Here are some points, one per row:
[ -8   7 -32 -64 -25  52  -4 -46  -2  21 -11  26 -13 -23  24 -10 -42  23 -26   7   3  54  51  46 -30   1 -90  -4  18  48   7   3  18 -13 -22  35 -18   9  16 -20 -19  34  16 -30   4   1 -23 -16]
[ -31   15   45   -3   10  -12   10  -20  -28   15  -18  -41  -54   -1    3    0   12  -14   50   18   26  -49  -19  -62   -3   42  -10  -10  -50   12   29    0  -12  -21   18   -8 -103    7   19 -101   18   31  -17   36   12  -10  -15  -37]
[ 14  28  -6 -17 -17 -17 -57 -30   7 -10 -26 -78  -8  -1   3  14  34  42   8  24  21  50 -46 -13 -61 -25 -23  49   8 -22  -9  19  82  47  31 -28  36 -15   5   5  11 -29  12  68  -6   7  19   8]
[  4 -36  51 -11 -66  29   9   6 -18  42  23  -8   7 -54  -4  15  -6  -1   1  -1   0  -7 -46  20 -44  27   7   5 -15 -20  -2 -33 -13 -87  -2  33  60 -19 -44   0  54  48 -36  15 -39  45   8  26]
[ 65 -26  61  -1 -39 -40  -1  13 -19   8   9  53  23  20  39 -30   7 -55  38 -24  25  54  22  45  -5 -32  29  14  16   6   9  43 -20  23   5 -25 -52  25 -47 -23  -4   4  13  56 -23  -7 -42  69]
[ 61  -3 -29 -16 -12 -17 -20  23  -1 -50  21   1 -24 -58   5  -2   2  97 -17 -32  19 -30  43 -33 -32  34  51   2  -5 -10 -55 -34  -3   8 -33 -32 -54 -39 -50  51 -21  41  32 -29 -20 -16  -3 -19]
[ 24   0  15  -1  -3   1   8 -17 -14   4  60  -4 -42  33  23 -35  32 -14  29   7 -43 -34 -44   3   3  16 -20 -28  12  58  -1 -48  -5 100 -41 -41  28  36  36  67  14  53  -5 -33 -31  23  19  13]
[-48 -25  39 -29  22   9  42  51   9 -21 -44   5 -28  19  44 -22 -10  -8 -10  10  12 -13 -33 -33  19 -28  14 102  21  16 -44   1  39 -29  12  40  18  18 -18  -8 -56  49  -1  -6  63  20  36   0]
[-35  -6 -10  43  -2 -31   5  -7   4   6  -3  -2  37  62  -7 -16  66  50  -6  15  39 -11  37  42  -9  19  -2 -10  -2 -24 -66  48 -39 -16 -74  53   9  19  24  32  67  -6  51  -5  29  54 -32 -11]
[ 27 -19  12  44  47  18  65   0 -11  25 -10  47 -29 -26 -31  22  22 -17  21 -28 -29  -4 -16  22 -40 -17  -1  32 -22  35  18  14  91 -16 -29 -96  10 -42   8 -66   5 -52  -2 -32  33  36 -25 -63]
[ -4  -6  37 -13  40  47 -74 -48   6 -32  24  18  12  79  15  29  -9  -1 -17 -14 -27  16   7  16  30  42  23 -28  35  30   7 -40 -29 -55  16 -55  38 -42  -6 -20   1  -3  43  46  47  15  35 -37]
[-42 -63  -3   3   9  38 -57 -20  23 -21 -55  -3 -70 -60   8   8  35 -36   5 -44   8  10  34  27  18  37  74  19 -12 -43  16   7 -37  41  -5  42  15  39  26  13 -16 -43 -41 -27 -38  -6  -2 -11]
[-27 -27  11  30 -63  -6  32  22  -7  22 -11  14 -37  41 -61  35  12  35 -19  15  10 -17 -10  -1  35 -11 -27 -17  40   9  49  26  16 -13  43   8  -8  28 -23  13  21 -23  51 -11 -58 -80  42 -53]
[ 27   4 -39 -52  49  44  44  34 -15 -28   6   9  15  22   3   9  26   8 -17  67 -25 -58 -15  43  12   3 -16  30 -12 -23  34  14 -20   1 -54   4 -50 -48 -17 -40 -10 -38 -43  25 -34 -12  52  35]
[-11   9 -16 -14  27 -32 -16 -15 -40  12 -33  11  87  11  -4  11  19   3 -13  32  24 -23  21  39   3 -20  52 -18  25 -14  26 -26  37   2 104 -24 -28  10   5   2  11  43 -39 -90  12  41   8   4]
[-14 -28 -15  62   8 -28  16 -47  -4 -44  46 -10  -1  38 -89 -31 -80  11  -9   7  71  18  48  19  28 -10 -29  -2 -45 -16 -20 -32   0  38  -5   8  19 -10  -3  -6 -83 -13 -37  35 -20  19  23   9]
[-28  29  12   8  49 -18   4 -18  -4  18  22  56   6 -54 -32 -12   8 -15  21   0 -68 -10  20 -32 -25 -68 -12 -37  39 -60  18  33 -15  26  24  71   3 -22 -20  28  -7  25   6  72  23   6  39 -24]
[-49  55 -27  35  14  40 -50 -21  25  -3  57  28  12 -27  20 -50  -4  11  -4 -14   3 -49 -82  13  37  22 -16  14 -38  -3 -15  26  37  22  42  48 -10  37 -59  -2   4 -26  46 -28  -3 -13 -14  56]
[-78 -37 -19 -12 -25 -13  -1  49  21 -14 -25  -5  82  -8  -1 -18   3 -17  25 -39 -13  11  16 -50   2  15  -1 -80  -7  81   9  53  23 -17 -16 -54 -15 -28  16  14 -28 -52 -40  23 -38  20  13  -2]
[-30  -7 -24 -33  29 -52   9  30   6  15  54 -11 -45  71  60  36 -10  11   4 -30 -12  33  38 -42  17 -36 -22 -38   2 -49   4 -26   0 -15 -16  16  61 -30 -31 -21   6 -29   9 -56 -38   6 -66  43]
[ -20   44  -21  -19  -36    6  -21   38   -6   -1  -19    5   51  -11  -17  -26   -3  -36   -9   -7    8  -18  -13  -26  -47    3  -23   72    5  -35   28  -27 -109   23   -4  -60   64  -28   29  -45  -27  -10   26  -49    5  -37   -5  -45]
[-25  30   6 -45  -3 -75   7  27  23 -25  26  38  -9 -50   1  78 -39 -29 -33  30  19  47 -36  12 -10  29  31  -9  -8  36 -25 -28 -16  27 -34  13 -19  25  35 -15  32 -10 -11  -6  51 -43  12 -18]
[ 20  49   0  33 -61  16 -39 -37  20  38 -30 -13  17  39  22   7 -51 -19  35  29 -52   5   9 -16  55 -72  34  39 -12   6 -19  -4   3  -6 -33  33 -30 -63  12  68  42 -11 -33 -20  -4   6 -14 -23]
[109 -32   9   3  35 -18 -23 -10  21  -3  -9 -13  27 -33 -15 -50   6  11   8  -4  18  47 -12 -46  51  31 -13 -17  17 -16  39  -3  19 -43 -27  61  35  11  49   8   7   3  11 -55  28 -56  29  55]
[ 18  56  -8  17  -6  -8  36 -12 -39  77 -64 -73 -25 -37  -8  25 -20  -4 -18  -6 -31 -12  18  11  23  16   2 -47  -1  -9 -26  30 -25  -1 -12 -55  21  77 -53   2 -40 -18  -4  27  59  -8  22  52]
[ 24   8  21   5  43  51  17  67  17  -6  17 -20  -6  22   3   7 -55 -15  -7  13  -1  16   0  11 -39  16 -42 -14 -25 -55 -14  42  -6 -49  60 -53 -37  27  75  75   0  -2 -16  10 -14   8 -45 -39]
[ 56 -20 -71  47 -24  19  58 -11  25 -46 -10 -28  15 -12  -3   6  46 -22 -39 -32  -3 -28   7 -15  10 -33  27 -19  16  60   5 -60 -18  24  51  68   7  18  16 -13  17  33   8  64   2 -20 -70  29]
There is one direction along which these points spread out most. Take the direction at right angles to it along which they spread out most. Go by this last direction. For each point below, how far along it does it lie, from 0 to 99? The average is 50, and the first point in the table lies past the average. One standard deviation of the points above along it is 16.
[109 -32   9   3  35 -18 -23 -10  21  -3  -9 -13  27 -33 -15 -50   6  11   8  -4  18  47 -12 -46  51  31 -13 -17  17 -16  39  -3  19 -43 -27  61  35  11  49   8   7   3  11 -55  28 -56  29  55] 48
[  4 -36  51 -11 -66  29   9   6 -18  42  23  -8   7 -54  -4  15  -6  -1   1  -1   0  -7 -46  20 -44  27   7   5 -15 -20  -2 -33 -13 -87  -2  33  60 -19 -44   0  54  48 -36  15 -39  45   8  26] 43
[-42 -63  -3   3   9  38 -57 -20  23 -21 -55  -3 -70 -60   8   8  35 -36   5 -44   8  10  34  27  18  37  74  19 -12 -43  16   7 -37  41  -5  42  15  39  26  13 -16 -43 -41 -27 -38  -6  -2 -11] 42
[ 20  49   0  33 -61  16 -39 -37  20  38 -30 -13  17  39  22   7 -51 -19  35  29 -52   5   9 -16  55 -72  34  39 -12   6 -19  -4   3  -6 -33  33 -30 -63  12  68  42 -11 -33 -20  -4   6 -14 -23] 64
[ -8   7 -32 -64 -25  52  -4 -46  -2  21 -11  26 -13 -23  24 -10 -42  23 -26   7   3  54  51  46 -30   1 -90  -4  18  48   7   3  18 -13 -22  35 -18   9  16 -20 -19  34  16 -30   4   1 -23 -16] 59
[-48 -25  39 -29  22   9  42  51   9 -21 -44   5 -28  19  44 -22 -10  -8 -10  10  12 -13 -33 -33  19 -28  14 102  21  16 -44   1  39 -29  12  40  18  18 -18  -8 -56  49  -1  -6  63  20  36   0] 32
[-35  -6 -10  43  -2 -31   5  -7   4   6  -3  -2  37  62  -7 -16  66  50  -6  15  39 -11  37  42  -9  19  -2 -10  -2 -24 -66  48 -39 -16 -74  53   9  19  24  32  67  -6  51  -5  29  54 -32 -11] 73
[ 27   4 -39 -52  49  44  44  34 -15 -28   6   9  15  22   3   9  26   8 -17  67 -25 -58 -15  43  12   3 -16  30 -12 -23  34  14 -20   1 -54   4 -50 -48 -17 -40 -10 -38 -43  25 -34 -12  52  35] 43
[ 18  56  -8  17  -6  -8  36 -12 -39  77 -64 -73 -25 -37  -8  25 -20  -4 -18  -6 -31 -12  18  11  23  16   2 -47  -1  -9 -26  30 -25  -1 -12 -55  21  77 -53   2 -40 -18  -4  27  59  -8  22  52] 25
[ -4  -6  37 -13  40  47 -74 -48   6 -32  24  18  12  79  15  29  -9  -1 -17 -14 -27  16   7  16  30  42  23 -28  35  30   7 -40 -29 -55  16 -55  38 -42  -6 -20   1  -3  43  46  47  15  35 -37] 75
